In the data rows, 128 means zero.
Here are some rows, each followed by its group. Rows of different groups can look alike.
[100 139 163 137 150 138 102 162 107 166 113 138 121 186  90 109  99  88
 125 204 131 106 149 145 111 150 137 128  67 125 110  91] 1
[106 109 127 132 142 111 137  83 133 162 187 121 150 124 178 103 132 138
 125  51 115 149 148 130 112  97 126 108 165 106 183 138] 2
[134 111 137 137  87  73 141 190 137  51 134 161  98 182 142 127 108 122
  77 109 152 156 148 142 193 138 133 147 102 111 104 143] 3
[128 148 120 131 184 159 121 147 111 114 178  87 139 141 152 168 129 181
 106 123  99  80  79 115 112  63 121 135 161 134 141 108] 4
[130 107 168 136  93  98 123 151 118  84 121 108  87 212  96 146 132 156
 128  85 116 134 200 146 162 141 115 148 107 145 114 117] 3
[ 99  81 109 128 137 126 146 117 125 108 162 151  93 100 139 159 101 121
 120 155 133 106 154 142 208 162 104 135  83 140 140 149] 3
[110 125 158  97 106 138  81 167 114 163 125 103 129 155 133  90 136  59
 135 168 135  89 177 151  99 149 129 113 130 131 130 147] 1
[ 78 125 125 141 120 105 124  94 151 155 191 133 163 144 176  81 129 190
 142  90 160  98 114 123 108 120 130  74 109 120 114 178] 5
[124 121  84 164 143 133  66 148 176 131  99 150 141 131 108 134 117 135
 154 128 123  90 121 126 153  93 134  49 146 161 138 116] 6
[141  92 132 140 101 172 189 153 112  82 115 120 116 144  85 117 119 142
  73 139  96 123 127 128 135 129 115 171 150 153 172 122] 7
[146 140  96 166 110 105 117 147 117 107  65 113  91  78 141 102 128 114
  87 195 136 116 117 154 139 171 148 123 132 146 135 156] 7
[134 122 141 138 103 122 145 107  99 159 126 141  83 159  92  97 147  93
 158 152 132 150 180 153  53 184 100 140 120 125 113 125] 1
[113  98 157  94  95  81 126 173 114 118 123 138 125 145 102 126 118  90
  90 146 144 179 156 157 137 134 106 176 161 117 161 119] 3
[117 109 113 133  98  98 161  75 146  91 101 177 172 143 173 104 131 132
 157 108 169 122 127 107 152  86 126 106 154 127 105 173] 5
[141 151 124 143 150 126 160 151 124 145 138  92 109 110 138 127  99 103
 112 123 111  63 131 138 111  81 167 125 202 128 163 112] 4
[168 139 118 170 122  72 117 100 102 162 127 141 134  94 109 185 134 152
 144  98 102  84  97 160 123 179 131 161 124 120  94 102] 6
[120 134 178  80  73 130  74 130 130  89 169 108  99 150 138 135 136 113
 131 105 109 104 146 154 155 155 120 186 141 110 156 173] 3
[161 137 107 115 202 119 102 138 146 104 158  82 101 100 114 167 124 151
 141 163 103 192  84  93 120  79 156 145 139 115 142 142] 4
[123 160 101 141 167 169 144 126 139  94 162 114 127 154 121 152 104 171
 145 129  92 134  68 101 141  58 127 143 150 129 156  98] 4
[118 127 142 141  60 161 113 136 130 155 113 109 127 172  97 147 134 105
 154 167 130 103 172 151  41 162 117 107 123 111 115 118] 1
[133 104 154 123 109 102  98  72 162 145 145 152 170 128 162 137 153 124
  98  58 124 131 143 130 128  94 134 129 186 121 131 104] 2
[135 131 150 109  94  65 141  81 139 136 147 170 167 142 148  82 135 169
 145  93 172 119 111 126 155 123 135  78  77 134  94 188] 5
[142 105 167 110 108 125  98 163 148 137  80 157 142 148  84 117 119  93
 129 167 146  95 118 167 114 142 103 136  66 137 116 163] 1
[188 140  91 126 138  78 131 136 142 157 124 130 134 100 146 141 119  80
 155 106 114  96 168 161 133 159  98 128 120 104 117  99] 6
[137 117 113 103 144 173 172 133 123 112 118 105 134  96 102 129 116 143
  57 118 126 138 121 128 125 116 127 188 188 149 155  82] 7
[122 129 134  94 148 154 104 158 117 171 140 138 118 165  44  96 129  80
 110 182 117 115 138 144 128 183 110 151 115 124 122 113] 1
[189 121 131 154 166 126 126 154 135  99  89 113 154  80 128 126 100 101
 123 146  90 137 113 109 177  99 151 135 130 141 150  85] 7
[ 94 128 137 150 112 108 117  84 143  98  75 138 183 138 150 123 154 165
 157  73 159  93 129 128 129 145 114  82 100 131 124 180] 5
[ 90  92 157 135 130 100 120  74 136 159 115 163 167 121 142 111 122 130
 198 124 167  93 107 133 111 125 123 118 112 123 111 182] 5
[106 103 133 138  86 127 152 123 130  81 141 144 101 140 134 134 113  96
 113 113 126 157 145 157 129 130 133 176 103 173 166  87] 3
[148 116 132 130 143 102 151 195 117 116  96 103  96 110 128 126 101 120
  60 104 125 167 136 117 147 111 129 169 177 136 181 139] 7
[117 137 126 118 130  99 148 188 147 169  95 142 135  96 120 169 149 123
 108  89 108 116 130 167 124 118 121  57 120 139 131 135] 7
[147 151 170 111  88 154 152 117 114 141 133 150 115 152  85 109 164  61
  90 171 135 121 173 138  82 148 120 129 102 140 102  88] 1
[112 160 162 111 120 144  80 136 133 120 104 139 101 163 122 149  89 112
 114 192 132 112 140 150  93 165 130 161  81 137 133  73] 1
[123 150  82 147 207 149 138 112 120 158 156  87 131 133 166 167 120 175
 124  94  75 134 110 110 125  86 146 116 149 116 133 105] 4
[133 121  97 106 110 174 151 115 167 105 140 113 128 105  95  99 116 123
  84 114  86 192 152 123 165 123 123 170 176 150 142 125] 7
[121 113 139 117 136 144 113  99 140 154 120 144 115 199 107 110 129  92
  85 194 158 133 160 143  75 147 127 115  93 125 128  82] 1
[105 107 167 119 132 103 155  64 151 107 105 180 163 127 138  99 132 214
 172 124 145 135 108 129 157 131 129  89  63 122  90 144] 5
[137 139 125  94 118  80 129 176 127  67 151 119 103 148 121 102  93 106
 120 116 149 196 166 149 151 144 123 195 110 113 157  98] 3
[139 115 145 156 104 174 141 115  91 186 111 171 129 163  59  89  90 140
 100 168 137  96 136 145  98 144 126 134 133 119 120 103] 1
[103 118 166 139  81 102  80 106 138 144 189  85 144 102 181 162  98 140
 162  85 106 119 166 127 123 137 132 140 163 107 113 202] 2
[146 149 118 131  73 163 105 104 105 154  35 154 143  90 156 109 112 145
 112 142 139 208  80 142 149 119 150 135 108 144 125 118] 6
[ 86 111 136 146 105  82 127 111 147 149  90 104 138  77 176 114 130 134
 132  97 132 171 158 135  92 128 147 121 157 125 179 159] 2
[131  97 136 109 128 109 191 100 123 102  85 141 133 132 110  80 111 142
  91 165  98 214 121 118 173 136 124 190 186 124 148 110] 3
[166 142  92 164 178 140 116 154 112 130 170  84 131 155 124 186 139 112
 137 133  95 166  66  83  92  84 148 111 139 125 127 117] 4
[130 108 154 164 104  80 111  90 123 113 184 165 147  90  99 143 136 138
 186  69 122 135 162  85 123 191 171  88 132 127 108 120] 2
[141 164 167 152 195 175 114 144 121 122  98  52 142 126  83 173 130 140
  71 130  92 125 108 101 137 112 143 131 130 109 138 133] 4
[106 116  81 100 114 165 134 157 128 116 157 128 117 122  98 134 162 138
 138 112 125  45 154 152 122 142 127 106 149 123 165 126] 1
[141 163 113 103 108 163 134 111 122 167 136 178 101 154  97 112 147  60
  78 152 159  80 140 123 121 134 117 126 111 140 130 133] 1
[137 141 104 150 192 168 166 142 123  85 181  82 118 122  73 174 133 108
 126 137 102 192  82 105 136  86 164 108 144 119 122 107] 4
[113 163 117 126  86 176  78 114 153 113 112 129 128 201 124  77 120 103
 102 164 136 155 149 151  80 162 111 138 128 134 106 104] 1
[136 128 134 112 121  82 118 128 104 112 131 146  78 183 112 140 113  77
 103 170 168 158 184 135 178 174 117 118 107 116 122 109] 3
[124 141 100 111  85 173 121 139  96 169 151 141 122 145  88  76 128  71
  94 144 139 120 149 155 136 173 113 165 147 105 112 156] 1
[145 162 102 127 185 155 110 173  96 142 166  94 119 121 126 152 154 166
 149 146 102 156  70  95 120  79 165 116 114  90 133  98] 4
[115 137 146 122 120 155  96 142  89 191 158 130 118 168  92 101 131  70
 139 186 118  74 152 154 129 165 108  94 112 128 118 128] 1
[134 128 105 114 142 151 193 177 124 124 110 112 131 101 104 132 105 129
  92 125  83  95 136 143 105 123 134 147 115 148 182 137] 7
[108 131 130 141 127 119 143  62 156 110 137 172 171 111 166 100 124 130
 155  96 178  83 111 122 146 105 135 124  85 117  98 176] 5
[153 138 105 138 172 151 107 101 119 135 124  91 132 125 100 163 122 133
 111 157  81 172  83 104 182  69 142 153 115 155 156 125] 4
[102 119 110 127  81  65 161  64 154 181 150 120 164 125 152 182 140 145
 138  97 129 127 130 107 139 134 127  83 159 145 127 130] 2
[132 107 122 101  93 106 114 116 126 130 147 136 167 108 175 135 142 117
 149  48 148 131 138 105 205 136 133 106 115  88 155 186] 2
[172 116 114 123 131 141 113 161 145 107 104 129 123 134 130  93 138  50
 106 107 152 171 150 130  84 142 104 170 130 147 140  85] 7
[140 106 197  78 107  86 167 162 119  66 137 144 119 125 144 116 127 126
 128  90 160 142 112 135 139 171  81 171  94 143 136 158] 3
[135 128 170 100 163 145  60 159 151 149  81 147 128 143  96  88 139 107
 117 166 123  94 151 156 125 127 129  76 121 150 103 115] 1
[118 109 146 121 115  61 106 160 127  79  87 155 125 117 144 162 134 121
  98  83 126 148 155 157 159 194 137 141 104 135 143 104] 3
[156 103 123 113 136 117 110 202 115  92 112  79  87 143 113 129 115  96
 143 129 110 144 185 125 145 155 132 171 123 121 159 134] 3
[125 148 113 108 107 141  97 133 136 145 123 156 108 142 113 122 129  46
 166 151 141 122 143 174  78 136 128 112 107 154 105 130] 1
[135 137 136  82 142 156  75 111 116 148  94 157 106 116 100 107 163  92
 101 157 132 172 142 143  89 163 102 150 164 133 140 101] 7
[124 136 145  96 102 131  95 125 125 164 160 130 112 162  95 133 127 117
 102 138 125  86 164 165 104 189  72 117 152 136 137 117] 1
[ 89 111 133 148  88 105 154  96 155 148 117 150 163 122 141 149 115 174
 173  87 139  82 167 100 142 132 119  88 110 107 118 197] 5
[147 151 100 142 112 127 197 125 152  95  83 109 133  92 101 121 152 113
 104 148 163 108  90 116  79 106 138 134 136 134 185 127] 7
[134 140 147 140  76  87 118  80 167 169 155 133 160  99 158 123 149 156
 154  86 134  89 177 110 110 151 134  81 148  76 118 128] 2
[114 138 135 140 113 149 106 178 132  85 128  94 144  70  98 139 120 151
 102 138 103 147 153 123  77 131 106 180 174 127 181 104] 7
[134  91 136 134  86  98 146 137 110 108 124 169 115 122 153 142 119  81
 109 112 159 152 137 152 145 179 118 186  54 135 118 124] 3
[144 115 134 107 110 127 105 165 156  95 149 135  78 145 136 127 141 105
  88 107 132 141 132 137 137 147 124 201  75 102 170 132] 3
[122 156 214 111 115 168 135 135 101 141 119 132 112 157  96  99 147  99
 168 132 121  70 158 162 108 139 158 101 122  98  99  93] 1
[149 139  97 155 144 158 165 120 145  92 105  82 106 118 156 140 137 107
  89 116 107 178  99 143 126  72 134 183 120 125 158 128] 7
[107 130 130 141  98 129 149  95 145 128  76 157 169 104 144  86 130 165
 183  84 164 107 100 120 179 139 125  94 102 136  88 177] 5
[143 112 125 131 152 140 105 117 136 159 142 149  87  99 115 111 135  84
 134 139 111 122 107 160 118 115 141 151 182 158 121  79] 3
[144  90  85 123 117  95 153 131 144 133 159 114 104 121 131 113 117 110
 140 127 136 106 190 153 115 136  95 202 129 111 141 140] 3
[142 120 167 161 124 166 211 161 114  90 118  78 127 134 108 120 112 123
  87 126  89 115 132 143 101 121 128 111 125 158 168 112] 7
[134 118 134 125 161 117 101 166  59 109 100 141 132  92 140 158 110 100
 189  81 167 146 121 136 133 148 136  99 161 156 113  89] 6
[139 124  69 103  95 105 132 168 112  97 155 160  95 133 103 171 112  87
 149 102 133 147 170 143 147 130 117 185 149 123 147 103] 3
[111  81 185 165  74  86  80 127 133 120 148 145 125  63 165 122 121 150
 107  89 115 151 153 135 158 144 133 162 160 129 150 137] 2
[136 134 132 115 118 138 197 141 153 113 114  90 103 129  54 158 144  87
 105  99 142 196 163 116 123 142 127 178 109 108 154  86] 7
[152 165 113 167 194 125  93 101  94 159 142  97 129 108 129 181 138 144
 103 152  86 186  71 112 125  92 174 101 121 113 122 124] 4
[147 130 130 108 146 107 164 194 134  63 132  96  98 124 127 150 116 139
  71 134 102 118 168 101 144 126 125 163 179 127 164 105] 7
[126 145 152 109 167 124 141 136 106 100  73 136 108 102 142 122 126  99
  33  98 113 179 151 139 118 140 155 181 129 163 137 134] 7
[110 132 151 147 136 118 134  93 156 122 114 133 157  86 128 103 133 132
 198 102 168  73 133 127 146 147  95  59 134 108 105 197] 5
[119 126 158 124 114 156 102 170 123 128 114 104 112 151  78  93 144  98
 135 156 161 102 182 158  68 137 114 138  85 131 132 124] 1
[152 112 158 120 123  94 112 131 165 134 118 132 139 116 111 198 144 164
 102  95 135 172 168 133 107 129 143  83 139 119  84  42] 6
Which 5 groups are nearest to each row below, nearest first, going by the distance to the centre of the group?
[135 131 111 116 118 168 135 145 149 136 104 115 105 132 107  97 134  74
 111 160 115 106 146 154 111 153 102 190 138 123 151 103]: 1 7 3 6 4
[106 118 162 130 109 100 119  79 115 143 137 163 177 129 148  88 146 157
 179 119 164  69 128 114 150  86 148  73 138 115 111 167]: 5 2 6 1 3
[104 117 128 148 143  68 177  75 127  84 155 208 145 137 164 125 116 178
 169 118 138 127 103 108 111  89 127 128 140 105 102 185]: 5 2 6 3 4
[122 135 135 100 116  97 181 135 147 112 143 105 101 182 108 118 132 125
  74 113 131 170 126 117  95 123 119 178 134 175 175  90]: 7 3 1 4 6
[105 124 134 108 135 144 112 132 125 159 124 125 146 143  76 113 165  75
 150 164 128  77 174 150 108 133 134  68 106 143 132 124]: 1 6 7 3 5
[126 140 117  95 122 148 145 184 120  48 147 102  91 148 150 117 109 144
 104 145 127 154 122 114 108 106 144 137 202 138 170 107]: 7 3 4 6 1
[135 112 103 161  58 110 100 143 149 155 163 179 119 203 114 108 110 118
  80 127 119 106 138 129 103 145 116 146 116 120 166 134]: 1 3 7 2 6
[110 126 124 129 133 133 125 110 154 143  89 153 155 117 141 127 157 193
 168 118 175  80 113  93 156 115  86 106  91 120  85 164]: 5 6 2 1 3
[112 141 148 133 103 104 111  86 152 123 123 202 158 116 136  58 138 180
 167  96 142 102  99 142 149 139 134  95  85 113 108 175]: 5 2 6 1 3
[117 164 105 131 111 140 130 152  81 147 137 136  97 168  69 101 122  83
 135 191 156 137 109 139  70 170 118 159 153 122  90 156]: 1 3 7 6 4
Which 3 other groups have their centres nearest to the centre of group 3, nearest first?
7 6 1
Which 5 groups are nearest to each row below, nearest first, going by the distance to the group's nearest row?
[158 157  97 152 192 150 141 114 109 102 161  98 115 108 123 181 126 160
 128 137 104 160  65  90 143  68 170 102 144 117 135 117]: 4 7 3 6 2
Which 4 groups are nearest to each row below, nearest first, going by the distance to the centre of the group?
[126 145 164 155 100 119 161  81 130 114  98 168 155 104 161  98 139 179
 135 115 176  92  73 109 171 123 126  88  83 140  80 167]: 5 6 2 3
[152 134  96 113 123 133  79 112 171 114  98 131  97 125 110 151 122 179
 135 127 104  97 159 141 168 119 132 132  77 166 156  97]: 6 3 7 1
[121 130 125 113 111 162 154 108 126 166 112 138 113 182  87  68 133  70
 116 171 124  90 154 141 113 149 125 159 141 147 121 111]: 1 7 3 6
[126 118 144 143  92  89 117  43 201 119 106 119 143 102 140 159 131 152
 144 170 135 138 105 116 127 150 114 108 169 102 145 125]: 2 6 5 7
[123 154 106  88 173 178 147 128 119 153  66 100 126 118 159 135 107 131
 179 126 125  92 122 129  85 141 142  96 113 164 125 121]: 6 1 7 4
[122 100 140 113 115 130 121 114 120 109 108 157 105 107 133 117 146 116
 206  92 154  99 179 132 181 110 100 139 129 124 161 117]: 3 6 2 5
[148 147 132 154 197 143 139 145 123  86 139 100 115 137 117 176 110 103
  96 109 116 213  79 117 103  62 165 143 149 118 127 117]: 4 7 6 3
[151 119 146  96 103 133 175 148 121  83 115  88 109  81 155 142 121 130
  83 113 115 175 133 114 102 152 122 191 180 144 169 116]: 7 3 6 2
Which 4 groups are nearest to each row below, nearest first, going by the average distance to the group's rows?
[127 158 162 124 134 181  83 147 128 172 211  90 116 161  91  89 137 106
 114 179  95  92 156 128  74 143 128 114 117 121 107 115]: 1 4 7 3
[147 146 131 154 195 161 108 110 121 122 155  80 123 141  99 185 125 169
 124 133  84 150  52 108 136  82 136 124 151 130 124 129]: 4 7 6 2
[112 133 128 112 123 158 159 127  97 178 114 108  88 122  82 105 131 164
 109 126  93 121 152 150 116 160 115 125 111 160 137 203]: 1 7 3 5
Which 5 groups are nearest to each row below, nearest first, going by the average distance to the group's rows?
[161 134 114 125  86 111 140 206  97  79  73 130 125 141 150 135 141 146
  95 121 129 154 140 172 133 167 132 116  61 126 111  95]: 3 7 6 1 5
[ 98  83 198 133 162 140  92 111 143 131 151 183  93 147 111 112 149 115
 152 104 155  94 134 100 132 147 143  93  97 145 124 128]: 5 1 2 3 6
[116 119 130 141 185 131 124 143 110 166 152  88 110 113 121 196 150 132
 138 131 122 187  60 112 146  74 161 110 155 105 102 134]: 4 6 7 2 3
[142 151 131  83 143 192 120 134 119 111 123 110 121 159  86 103 114 118
 127 142  93  97 158 166 120 143 135 106 178 106 133 123]: 1 7 4 3 6
[119  91 147 130 106  82 172 153  87 103  89 160 109 154 149 163 129 104
 106 126 131 136 146 136 147 190 103 179  94 113 154 114]: 3 7 1 6 2
[152 132 125 127 130 173 170 152 139  97  83  87 124  91  95 157 118  92
  86 119 126 178 124 141  98 118 122 166 168 161 123  97]: 7 4 3 6 1
Group 2 spreads out most along one direction. Which 3 other groups' directions of most spread are closest to that one, closest first?
6 3 4
Which 4 groups are nearest to each row below, nearest first, going by the distance to the group's nearest row?
[106 120 181 114 101 131 129 119 110 181 127 126 170 184 156  87 140 127
 167 156 142  72 123 124  92 146 129  41 132 103 125 135]: 1 5 2 7
[101 114 107 136 103  99 121 116 139 138  77 175 158  82 142  95 142 152
 193  87 134 102 145 136 114 140 137 146  95 135 109 194]: 5 2 1 3
Group 7 spreads out most along one direction. Which 3 other groups' directions of most spread are closest to that one, closest first?
4 1 6
Group 4 spreads out most along one direction. Which 3 other groups' directions of most spread are closest to that one, closest first?
1 7 5
Group 5 spreads out most along one direction. Which 3 other groups' directions of most spread are closest to that one, closest first?
1 4 6
Which 3 other groups have their centres nearest to the centre of group 7, nearest first?
3 6 4
